A single turn carries every row of the set below to another of its rows. Some are shown first; where does it send the rows asked next?
k279: [ 0.87 -0.21 -2.38 -0.30 -0.77 -0.34 -0.13  2.16 -2.93  0.60 -1.18  0.13
 -0.92 -1.17  0.55  1.71]
k926: [-0.18 -1.50 -0.93  1.21 -0.20 -1.49  0.06  2.18 -0.19 -2.62  0.42 -1.36
 -0.74  2.84 -0.23  0.25]
k974: [ 1.52  0.26 -2.37  1.32 -0.11 -1.03 -1.27  1.86 -1.34  0.23 -0.91 -0.28
 -0.70 -0.44 -0.60  1.33]
k883: [ 1.24  0.28 -2.35  1.64  0.11 -0.92 -1.06  2.12 -1.70  0.30 -1.52 -0.41
 -0.73  0.66 -0.27  1.29]
k156: [-0.79 -0.52 -0.81 -0.77  2.00 -0.81 -0.27  0.99 -2.31 -2.34  0.66 -3.88
 -1.23  0.99 -2.90  1.99]
k353: [-1.36 -1.69 -0.92 -2.18  0.92 -0.86  0.54  1.61 -3.30 -1.96 -0.07 -3.24
 -0.46  1.96 -2.32  2.08]
k777: [ 0.98 -1.43 -1.69  0.91 -1.09 -1.34  0.26  2.00  1.04 -2.44  0.81 -2.16
 -0.30  0.88 -1.72  0.68]
k304: [ 0.81  0.13 -2.42  0.81  0.20  0.18  0.13  2.26 -2.87  0.58 -2.13 -0.35
 -0.81  0.57  0.43  1.39]
k336: [-0.45 -2.17  1.43 -0.17 -1.33  0.76 -0.08 -0.05 -1.29 -0.25  0.02 -1.31
  1.55 -0.35 -1.23 -0.49]
k793: [-0.98 -1.91  1.98  0.38 -0.58  0.90 -0.07  0.00 -2.10 -0.53  0.09 -0.88
  0.85  0.13 -0.36 -0.68]
k879: [-0.17 -0.93  0.79 -0.21 -0.21 -2.65 -0.10  1.35 -0.15 -0.14  1.08 -0.66
 -0.91  2.08 -1.48  3.02]
k667: [-0.14 -1.02 -0.95 -0.31 -0.60 -0.45  0.86  1.60 -1.29 -2.62  2.44 -0.96
 -2.00 -1.82  0.48  0.82]
k416: [-0.81 -1.22 -1.20 -1.42  1.57 -0.45  0.43  1.38 -2.54 -1.97 -0.14 -3.88
 -0.43  1.70 -3.24  2.15]
k818: [-1.03 -0.87 -0.54 -1.40  1.47 -1.82 -0.87  0.84 -2.43 -2.31  1.45 -3.08
 -1.22  0.78 -2.52  1.93]
k691: [-0.70 -0.60 -0.85  1.50  1.13  0.42  1.51  2.23 -1.53 -2.65  0.15 -1.62
 -1.56  2.45  0.69  0.19]
k128: [-0.38 -1.22 -1.72  0.55  0.24  2.02  2.96  2.58 -1.65 -2.07 -0.69 -2.25
 -1.07  1.17  0.01  0.66]
k624: [ 1.10 -0.05 -2.26  0.17 -0.64 -0.73 -0.67  1.86 -2.48  0.43 -0.41  0.12
 -1.00 -1.60  0.34  1.78]
k790: [-1.14 -1.10 -1.04 -2.27  1.38 -0.01  0.76  1.21 -3.61 -2.03  0.86 -3.34
 -1.25 -0.36 -2.28  2.29]
k805: [-1.06 -0.29  0.93 -1.03  0.39 -0.17  1.64  1.23 -2.33 -0.12  1.80 -0.57
 -2.20 -0.64  0.14  3.36]
k622: [-0.57 -2.25 -1.20 -1.62 -1.81 -0.42  1.62  2.36 -2.07 -2.32  1.26 -0.36
 -1.03 -0.58  0.90  0.85]
k305: [-0.25 -1.61  1.25  0.81 -0.58  1.65  0.43 -0.02 -1.05 -0.34 -0.39 -1.90
  1.39 -0.29 -1.67 -0.51]
k371: [ 0.88  0.20 -2.08  1.42  0.30 -0.40 -0.55  2.17 -2.26  0.24 -1.80 -0.38
 -0.74  1.11  0.17  1.22]
k925: [-0.19 -1.79  1.18  0.22 -0.66  1.81  0.52 -0.05 -1.34 -0.26 -0.04 -1.82
  1.26 -1.03 -1.43 -0.36]
k973: [ 0.71 -0.97 -0.30 -0.54 -0.99 -1.32  0.85  1.36  0.45  0.35  0.94 -1.69
 -0.38 -0.09 -2.63  3.57]
k779: [-0.63 -1.38  1.78  0.54 -0.15  1.83  0.47 -0.07 -1.96 -0.50  0.28 -1.42
  0.65 -0.87 -0.66 -0.54]
k133: [ 1.44  0.22 -2.32  0.82 -0.33 -0.91 -1.12  1.75 -1.69  0.24 -0.42 -0.28
 -0.96 -1.27 -0.16  1.59]
k558: [ 0.78 -0.28 -2.50  0.08 -0.26  0.42  0.38  2.47 -3.02  0.53 -1.87 -0.11
 -0.79 -0.42  0.50  1.56]
k492: [-1.16 -1.62  0.69 -1.89 -0.78 -0.71  1.91  1.87 -2.29  0.33  0.33 -0.27
 -0.83  1.51 -0.05  3.43]
k575: [-0.59 -1.14  1.84  1.09 -0.08  1.49 -0.18 -0.16 -1.58 -0.51  0.33 -1.66
  0.64 -0.52 -0.94 -0.68]
k577: [-0.67 -1.47 -1.30 -2.47  0.62 -0.71  0.32  1.19 -2.72 -1.89  1.01 -3.34
 -0.86 -0.58 -3.07  2.41]
k853: [-0.24  0.37  0.08  0.89  1.64  1.04  2.39  1.50 -0.92  0.18 -0.33 -2.41
 -1.32  1.61 -1.65  3.06]
k573: [-1.67 -1.30 -0.63 -2.23  1.33 -0.56  0.60  1.38 -3.99 -2.02  0.68 -2.90
 -1.24  1.00 -1.55  2.12]
k357: [-0.60 -2.35  1.43  0.26 -1.09  0.90  0.17  0.22 -1.36 -0.40 -0.44 -1.33
  1.70  0.34 -1.07 -0.49]
k263: [-0.30 -2.40 -1.85 -1.40 -1.54  1.13  2.89  2.67 -1.78 -1.94 -0.33 -1.37
 -0.29  0.40 -0.18  1.07]
k310: [-0.81 -1.91  2.00  0.55 -0.56  0.51 -0.42 -0.11 -1.72 -0.49  0.49 -0.84
  0.82 -0.08 -0.53 -0.63]
k862: [-0.78 -1.71 -0.92 -2.33  0.42 -1.88 -0.56  1.06 -2.31 -2.04  1.25 -3.01
 -0.70  0.26 -2.81  2.19]
k528: [-0.62  0.54  1.18  1.11  1.80 -0.93  0.55  1.19 -1.04 -0.32  0.98 -1.31
 -1.95  2.19 -0.71  2.73]
k540: [ 0.88 -0.58 -1.59  0.91 -0.54 -0.25  0.82  1.57  0.54 -2.55  1.85 -2.14
 -1.28 -1.60 -1.26  0.83]
k160: [-0.13 -1.45 -0.38 -0.93 -0.24  0.37  2.83  1.97 -1.24  0.72 -1.10 -1.76
 -0.18  1.91 -1.65  3.43]
k264: [ 0.18  0.07  0.09 -0.42  0.22  0.31  1.77  0.99 -0.54  0.22  1.54 -1.81
 -1.71 -1.84 -1.72  3.68]

k160 turns into k492
k777 turns into k926
And these:
k793 turns into k779
k304 turns into k558
k573 turns into k790

